Each path below is one point turned by a fixed rotation once a step. After each direction that follows a path, write how fast that rotation turns it, in degrees per step (0 if it stays still).
Each turn is a multiple of 5 degrees from 10 to 175, or 0.
Each row of a path follows its step; steps can be skipped.
Rotation 1:
step 2:  18.5 -18.3 -24.6   4.4  31.4 -47.4  26.9   3.0 -46.0 -30.0  -7.5 -19.1 -11.7  11.1   9.7  28.9 -43.0   1.8 -28.8   8.2 -19.3  39.2   3.2   5.8   1.5  -4.3  25.5   9.5  15.0  17.0 -17.2   1.6  16.9   7.3   0.5   6.6   8.9   1.2  -5.1  24.2  18.9 -36.9 -11.8  -2.8 -19.5  -3.0  -4.0 -14.7  29.3
step 4:  32.1  13.6  -9.8 -24.6  27.4  -5.6   8.8  -7.0  17.7  -8.2  -0.7 -22.4   0.4  15.3  -6.3  20.0  15.3  13.3  -7.5 -13.0   4.0   7.9   0.5  -3.4 -13.6  19.7  -5.5  41.5  20.9 -16.7 -29.9  10.6  23.3  24.1  17.8  19.9  27.3   9.2 -15.2  37.4 -33.4  46.4  -9.1  25.5 -19.1  12.6 -44.4   3.9  23.2
step 5: -20.0  16.5   2.5  27.2  24.9 -55.3  42.4   1.3 -27.5 -14.9  -9.8  24.5   0.1  -0.7  23.2  11.0  31.8 -16.2 -21.3   9.0  -6.1  11.8 -16.6  13.4  25.2 -10.7 -16.7 -12.4 -25.5 -33.8  18.6   1.1  -3.1   5.8 -24.2 -19.5  12.4 -21.4 -20.5   4.2  26.1  16.0 -16.3  10.9 -34.8  13.6 -12.4   2.0 -25.2
step 6:   3.2 -16.2 -33.7  24.9  -2.1 -20.1 -20.8  14.2  -9.9  -3.7 -12.1 -11.7  -3.7  -4.0 -40.4 -24.0  -6.6   8.3 -17.3 -12.7  -3.9  15.8 -42.0  -9.4 -52.2   7.4   3.8 -15.7  -7.3  -9.3  13.6 -13.6   6.7 -20.2  10.9  27.1  45.7 -36.6  -2.9   3.5 -32.6  29.7   6.6  32.2 -13.1  -7.6  20.4  -0.9  20.9
step 7:  30.8 -15.8  -6.3  17.7  -0.8  -4.5  37.6   9.7  15.9 -13.0  20.2 -10.2 -24.3 -10.1   0.4  13.8  -3.4 -17.9   5.0  42.4  13.2   4.2 -32.7   3.8  35.5  30.4  -6.0  30.6  20.2  -0.6  -8.4  -0.5  15.7   2.0 -43.5  33.8  34.0 -12.4  -9.6  13.3  20.3  34.6  12.9 -34.1   8.8  15.2   1.4   2.2 -15.9
step 9:  21.4   2.5   4.3  -2.4  26.3 -12.9 -12.7  16.7   7.0 -57.7  13.8 -24.8 -15.5  17.4 -34.5 -23.9 -11.6   1.3 -26.2  -3.5  -3.7  -0.9   6.1   0.7  -1.0  14.0   4.7 -32.8   6.7 -37.3 -22.6  34.3   1.2  -7.6 -25.9  28.4  41.0  14.8  -1.1  -0.8   0.1 -13.8 -36.7 -15.7  -7.4  -3.2  21.3 -35.4 -17.6
step 13: -11.2 -17.6  27.1  51.6  19.7  12.2  24.8   3.3   2.8   0.2 -21.7  22.9   2.5  11.0 -24.4 -41.9  16.8  17.2 -10.0  30.5  -3.2  -1.0 -21.8  -3.0   7.4  -0.1   8.1  16.7   9.0 -30.4  12.3  -7.1  45.5  21.1   2.1   2.2  33.2 -23.9   6.6  29.0   6.8  18.5  -4.8  -1.7 -26.1 -13.6 -38.0 -11.2  16.9
step 14:  10.3  -6.8 -64.2  11.8  12.0  -5.7  16.2 -15.4 -16.2 -23.1 -11.9  11.9  -7.6  -7.2   2.5  27.3 -19.3   8.0 -13.7  17.4 -16.2  60.7   8.2 -37.4  10.0   0.2 -19.5 -14.6  -7.9 -10.1  20.0 -30.8   8.8 -29.8 -15.1  28.5  12.9  16.5 -13.3  -4.8 -14.1  39.5 -21.4   2.6   3.5  12.9   4.3  -6.3  -5.2
step 16:  40.4 -19.4   3.8  -1.4  57.0  11.9 -12.9  11.2  11.9 -16.8  -2.6  32.6  -3.7  10.5 -12.0  -5.1 -18.7 -41.4 -14.6  15.9 -13.6  14.3 -23.2  18.6  27.3  -5.0   7.2   9.6 -10.1 -15.0 -21.2 -15.2  -9.0  -3.0   0.2  27.1  13.3   6.5 -19.6  49.4 -39.8   3.1  -6.0  25.1  14.7 -15.7 -14.0  12.9 -21.9
step 18:  10.7 -12.8 -28.3  10.0  -4.2 -42.3 -12.1 -26.6 -11.7 -18.0  13.3   2.9 -39.5  16.6 -18.1 -25.2   6.0 -32.0 -41.0   9.2  29.6 -24.6 -15.2 -11.0 -13.3 -18.5  -0.5  20.9  -2.8 -15.2   2.6 -14.1 -22.4  26.2  19.6  20.6  -0.6  -0.2 -19.9  31.8 -18.3   0.6 -19.1 -13.1 -44.5   3.9  23.3 -12.7  11.0
Directions:
  3.4  -5.6   8.1   5.3  -6.4  -1.3  -1.4   0.3  -0.7   1.0   5.9 -24.9   5.1  -0.2  -1.6   0.5  -1.7  -9.4  -1.6  -3.8  -2.7  -8.9  -6.5  -1.2   0.5  -0.3  -3.0  -8.0  -6.7  -5.5  -1.1  -0.2   3.1  -0.7  -3.9  -2.2   7.3   1.2   4.4  -9.8  -0.2   3.4   7.1  -1.5  -1.5  12.0  -4.2  -0.4  -7.2 -> 25
 -1.9  -2.1   2.2  -3.4  13.7   1.2   3.5   5.3   7.8   5.8   1.6   0.1   4.8   5.4  -1.9   0.5   6.2  -0.2  -1.4  -8.0   3.2  -1.0 -11.5  -6.6   2.8  12.2  -3.8   7.0   5.7  -8.8   5.3  -6.6   9.3   5.7   4.1   2.8  -8.6  10.9   0.6  -7.3   2.1 -10.2  -3.2   5.8  -0.4   0.3   6.3  -3.2  -6.9 -> 85
 -5.4  10.5  -3.6  12.3   6.2   0.9   1.4  -5.9   9.4   5.6  -4.5  -7.5   5.9 -12.3 -10.1   1.5  -9.4   7.0   1.0  -0.9   6.9  -1.3   0.6  -6.8   1.9   1.9   2.2   1.1  -0.3   3.8  -4.8   7.5  -3.3   1.2   8.0   0.2  -4.9 -13.3  -4.9  -7.9  -0.6  -3.6   1.3   9.3  -1.2  -1.4  -7.5  -0.1   0.3 -> 160
 -4.3   2.7  -6.2   2.0  -8.1   6.0  -2.7  -6.0  -5.8   8.5  -6.6  -4.2  -4.1  -5.2   3.8  -3.6  -2.2   8.1  -0.1   8.9  -0.4   0.4   0.8  -8.7  -3.9  10.6   6.0   5.4  -5.7  -5.9   4.3  -5.2   3.0   1.7   2.3  17.6   3.1   2.2   1.1   4.5  -0.4  -5.4   1.9 -11.5   3.3  11.5   4.6   7.7  -0.8 -> 100
 -0.4  -3.6  -1.4  -2.1  -3.1   6.7   3.8  -0.7  -1.2   5.5   0.9   5.2   4.7   2.2   1.4   3.9  -7.6  -0.9  -3.1   2.4   4.9   4.6 -12.5  -3.3   6.6   6.1   9.0   2.2  -4.0   1.0  -6.4  -1.1  -2.6   7.1  -3.9 -12.9   6.2   7.9  -3.9   9.9   1.9  -4.1   6.4  -5.0  -8.6  -6.1 -17.8   6.1  -5.3 -> 125
Rotation 2:
step 0: -11.6 -24.3  13.7   9.8  22.2 -12.5   0.5  -0.4   0.7   9.1 -29.1 -37.7 -31.4 -24.3  12.2   4.4 -20.7  -2.6  12.4 -11.5  43.8 -25.1  -7.9 -11.7 -13.1   2.6 -35.5 -15.8  34.2  -7.1  37.5  -8.3 -13.0   2.9 -24.0  54.0  10.9  21.7  -7.0  11.6  -6.9  -7.8  38.0  -4.6 -22.7 -36.9 -34.2 -14.5   8.9
step 1:  -4.6  10.8  32.4  22.1  -2.0   9.1  -7.8  -5.8   3.9  34.5 -15.7   7.5 -12.1 -22.1 -15.7 -31.6 -54.9   9.4 -12.2  17.2   4.1   5.9 -19.1  39.4   1.1  24.3   3.2 -10.2  31.1  21.6 -28.6 -25.6 -14.0  16.1   4.5  40.1  -7.4 -36.8   3.9  -8.5   4.1   8.6  32.0 -28.4 -41.0  15.0 -20.9 -14.0  25.7
step 3:  19.1 -44.1   2.9 -37.6 -10.9  34.0  33.8 -20.0 -10.4  37.7 -14.4 -17.6 -21.3  15.5 -10.9  14.2 -13.4  12.6 -26.0 -15.5 -18.9   1.3   4.4   7.0 -13.3   9.7   5.8   8.6  10.6  -3.7 -11.3  33.2 -11.8  17.7  35.1  17.5  -0.6 -56.6 -33.2  14.7 -24.6 -18.6   5.6  20.8  20.5  15.7 -18.6 -31.1   4.5
step 4:  31.5 -20.1  17.7 -34.1  15.4  13.3   9.3 -15.8  12.8 -13.8  15.4 -20.9 -41.8  -7.6 -22.3  -9.8 -25.5 -14.6  26.0  -5.5  45.9   6.3  10.4 -33.6 -17.9 -15.2  -0.9 -23.2   6.7  -0.7   2.3 -18.2  -5.3 -27.4  -6.5  15.7   1.0 -12.2 -11.5  56.1 -31.7 -47.6  22.2  10.9   6.0  10.5  18.6 -23.3  13.2
step 5: -12.6 -14.6  -1.5  19.4  -6.9  30.7 -58.4 -19.5  17.3  22.6  16.5  10.6 -28.1  -8.0   2.6  16.6  -9.6  28.0 -12.9  21.9  31.7  31.8 -12.4   3.3   3.2  -4.5  29.6  -6.0  26.7  -6.4   1.3 -25.6  16.0  -3.3  42.5  18.3 -33.8 -17.8  35.6  31.6   1.4 -28.8  25.9   9.4  10.7  21.8 -14.2 -13.7  29.8
step 7: -35.8 -25.3  27.0 -11.8 -12.8  13.2  16.0 -15.8 -28.0  19.9  -1.7   2.0 -37.4 -32.9  29.6 -10.2 -11.2  18.2 -29.5  18.1   5.5 -32.8  22.2  34.4 -10.4  10.8 -46.8   3.6  32.0 -22.4  -5.9  -5.8 -17.4  16.3  19.5  40.5   4.2  -6.4  -0.8  23.4 -22.2  15.3   9.9   9.3   5.8  -5.2 -46.6  16.2   0.4
step 10:  25.1 -36.0  -4.5 -31.4  14.4   0.0  21.3  51.7 -23.4 -15.3   4.7  19.3  -1.1   9.1 -16.9   8.5 -34.6  13.7  -7.9 -14.3 -15.6  21.1   3.6 -23.8 -27.2 -11.9  23.0 -25.7  15.3 -23.8  15.3  42.6 -25.3  19.9   1.3   9.1   0.4 -13.2  -5.9  48.2  -7.1  -8.4  42.2  -7.3  -0.3  24.3  -7.7 -35.3  15.9
step 12:  22.7  -5.6  -0.8  35.7  30.0  -9.7 -35.7   8.0  26.6  -4.0   1.3  -9.9 -43.9 -44.2 -13.0   8.6 -44.2  13.6   1.4  -1.0  -0.7  18.0  22.9 -10.6  16.0  14.7  12.6  15.5  37.5  -8.2   4.6  -0.2 -23.4   1.7   4.2  15.2 -23.9 -35.0  32.2   5.7  -5.7 -26.6  11.1 -16.5 -27.7 -38.3 -12.2 -11.6  34.0
step 13:  -1.0  -4.0  18.6  16.1  20.1  11.8  -5.8   8.0  15.3   8.1 -65.8  21.3 -45.3 -26.6 -19.1 -23.7  18.8   3.7  -3.1  29.6  12.6  -1.3 -23.6  24.4  13.4  23.2  20.6  15.9  31.4 -12.6 -16.1   4.5 -10.8 -14.6   6.6   9.0  29.9  -5.8  -6.6  35.0  13.3  12.1  25.0  15.9   4.7 -14.6 -54.0  16.6   9.0
step 18:   4.8 -40.2  37.6  -1.9  15.4 -22.0 -18.9 -13.0 -32.0 -23.4   9.1 -28.7 -15.6 -10.3  17.6   5.4 -14.3  -9.4 -26.8  14.4 -15.4  33.8  28.5   0.6  13.6 -18.5 -11.9 -19.6  49.9   0.0  26.7  -4.9  -4.7   7.3   9.8  61.0 -12.8   4.6   0.4  15.9 -24.3 -29.7  10.2  23.4  18.9 -18.1 -16.7   0.1  25.8
Directions:
 -3.3  -2.4   2.2 -10.1   4.8   1.8  -2.6   6.2   9.2  -6.2  -2.5  -6.6  -5.1   2.4  12.4   2.8  -0.9  -6.4   3.0   0.2  -4.9  -3.5  -1.7  14.4   1.0   3.4  -1.6  -1.8  -0.6   0.1   9.8  -1.2   1.1 -16.8   6.8   2.2  -4.6  10.3  -0.9  -5.7  -3.4  -9.3   2.9   3.2  -2.0   5.2  -3.4   7.9  -6.9 -> 160
 -8.7  -2.3   0.7  -5.2   0.5   1.7   0.4  -9.3  -6.1  10.5  -2.7  -3.8   4.6   5.4  12.6  -1.5  -2.1   3.0  -8.3   5.6   4.0  -5.6 -12.0   1.0   6.5  -0.8  12.1  -1.8  11.1  -2.1  -9.6   4.6  -0.2   1.5   0.3   5.3   4.3  -3.2  11.2  -5.0  -1.2  -4.1  -9.2   2.5   6.3   2.9   0.8   7.0  -0.8 -> 170
  3.5  -0.9   7.5   3.2  -0.4  -4.7   2.4   2.6   0.5   3.5  -1.7  -3.4   3.0  -2.3  -5.5   3.4  -1.6   3.2  -4.6   1.5  -0.7   6.3   2.4   9.3  -8.7   8.1 -10.1   6.7  10.5   3.9 -15.2  -2.0  -4.6  -0.7  -0.4  -9.7  13.3   1.3  -6.8  -3.5  -1.4  -0.4  -7.0   4.7  -5.2   6.2  -2.5   3.6 -14.5 -> 60
 -1.8  -9.7   5.7  -4.3   3.6  -4.3   1.8   2.6   1.5   7.7   5.2  -5.7   4.4  -1.6   2.6   0.7   9.8   4.6   7.1  -4.3   7.5   5.0  -7.0  -4.4   0.5   0.2   1.7  -9.4  -5.5   3.6   1.7   1.6  12.7   0.7   2.3  -5.3   8.1  -1.0   8.6   5.8   5.9  -0.9  12.7   9.4  -6.7   4.2   3.0 -10.0  -9.7 -> 70
 -1.4   8.2  -4.4  -6.3  -3.0  -5.5  -1.3  11.1   5.1   8.8   2.9  -6.0 -14.8   2.9  -6.3  -6.4  -0.3  -7.0  -0.8  -2.0   4.2  -9.0  -2.6  -3.8  -4.2  -9.1   2.6   1.3   2.2   2.4  -8.8  -7.5  -3.5   4.9  -0.8  -4.3 -10.2   0.8   4.5  -6.0  -0.9  -2.9  -1.0  11.5  -1.8 -10.1  -6.0  -5.6  -5.7 -> 90
